Turns in one plane each, and the order they were made in; the first pair answered:
Poto:
79; 46; -92; -240; -67; -121; 160; 93 |-> 42; 24; -56; -148; -25; -159; 260; 43
-29; -9; -77; 27; 53; 101; 15; 20 |-> 5; 40; -70; 12; 40; 102; 6; 0
172; 71; 2; -152; 24; 369; -89; 83 |-> 262; 140; 23; -146; -42; 330; 59; 32
-320; -1; -26; 154; -2; -4; -270; 29 |-> -205; 157; -84; 61; -87; -7; -324; 102
fozon:
65; 9; -58; -38; -69; 74; -54; 63 |-> -62; -134; 11; 52; 29; 52; 31; -2
344; 323; 88; -26; -17; 178; 18; 6 |-> -205; -170; 81; -20; 164; 200; -347; 201
138; 183; -6; -210; -388; -310; -177; -55 |-> -298; -251; 91; -13; -162; -370; -160; -125
56; -14; 68; 140; 113; 39; 179; -114 |-> 137; 114; -83; -91; -17; 102; -137; 110
tubi:
411; -3; -14; -63; 27; 46; -199; -172 |-> 153; -232; 84; 67; 40; -215; -41; -318
-23; -85; 11; 61; 42; 32; -153; 17 |-> 39; -21; 16; 91; 118; 105; -74; -2
-2; -109; 42; 39; -9; 117; 73; 16 |-> -54; -138; -8; -24; -42; 30; -41; 78
-88; 11; 61; 67; -180; -145; -115; 59 |-> 137; 173; 55; 131; -75; 119; 13; 42
Godo:
70; 102; -16; -29; -243; -329; 124; -107 |-> -207; -193; 92; 173; 105; -127; 197; -155
89; 77; -5; -151; -22; 314; -367; 375 |-> 327; 214; 92; 38; 130; 434; 82; 129
171; 148; -53; -95; -60; 193; -210; 266 |-> 188; 59; 61; 95; 166; 353; 68; 89
tevur:
153; 48; -88; -3; 113; 312; -42; 95 |-> -104; -209; 27; 171; 180; 130; 128; -87
-91; 76; -15; -4; 42; 201; 46; 160 |-> -138; -12; 38; 51; 57; 80; 226; 27
-20; -24; -98; -58; 60; 154; -217; 144 |-> -72; -88; 73; 150; 66; -139; 198; -158

Each pair is 2 to 3 turns apart.
-76; -103; 179; 41; -100; -325; 196; -169 |-> -140; -177; 189; 106; 13; -229; 212; -184 => Poto then Godo then Godo
113; 70; -58; 30; 211; 515; -178; 199 |-> -404; -341; 20; 56; 126; 33; -226; 106 => fozon then tubi
74; 225; -103; -159; -108; 91; -224; 65 |-> -192; 6; 7; -97; -163; -239; -142; -64 => tevur then Godo then fozon
-426; -396; 189; 287; 258; 117; -57; -88 |-> -349; -364; 204; 317; 328; 204; -10; -111 => tubi then Poto then fozon
-289; -165; -140; -142; -137; -269; -366; 355 |-> 402; 429; -123; -147; -259; -160; 99; 210 => tevur then tubi
26; 74; -83; -146; -177; -123; -135; 73 |-> -229; -179; -5; 3; 63; 54; -135; 67 => tubi then Godo
-99; -258; 21; -48; 300; 356; -519; 326 |-> 169; 64; 271; 37; -169; -572; 360; -262 => tevur then Godo then fozon
-90; -34; -57; -210; -180; -25; -476; 231 |-> -181; -155; 139; -80; -263; -443; -35; -128 => Godo then tubi
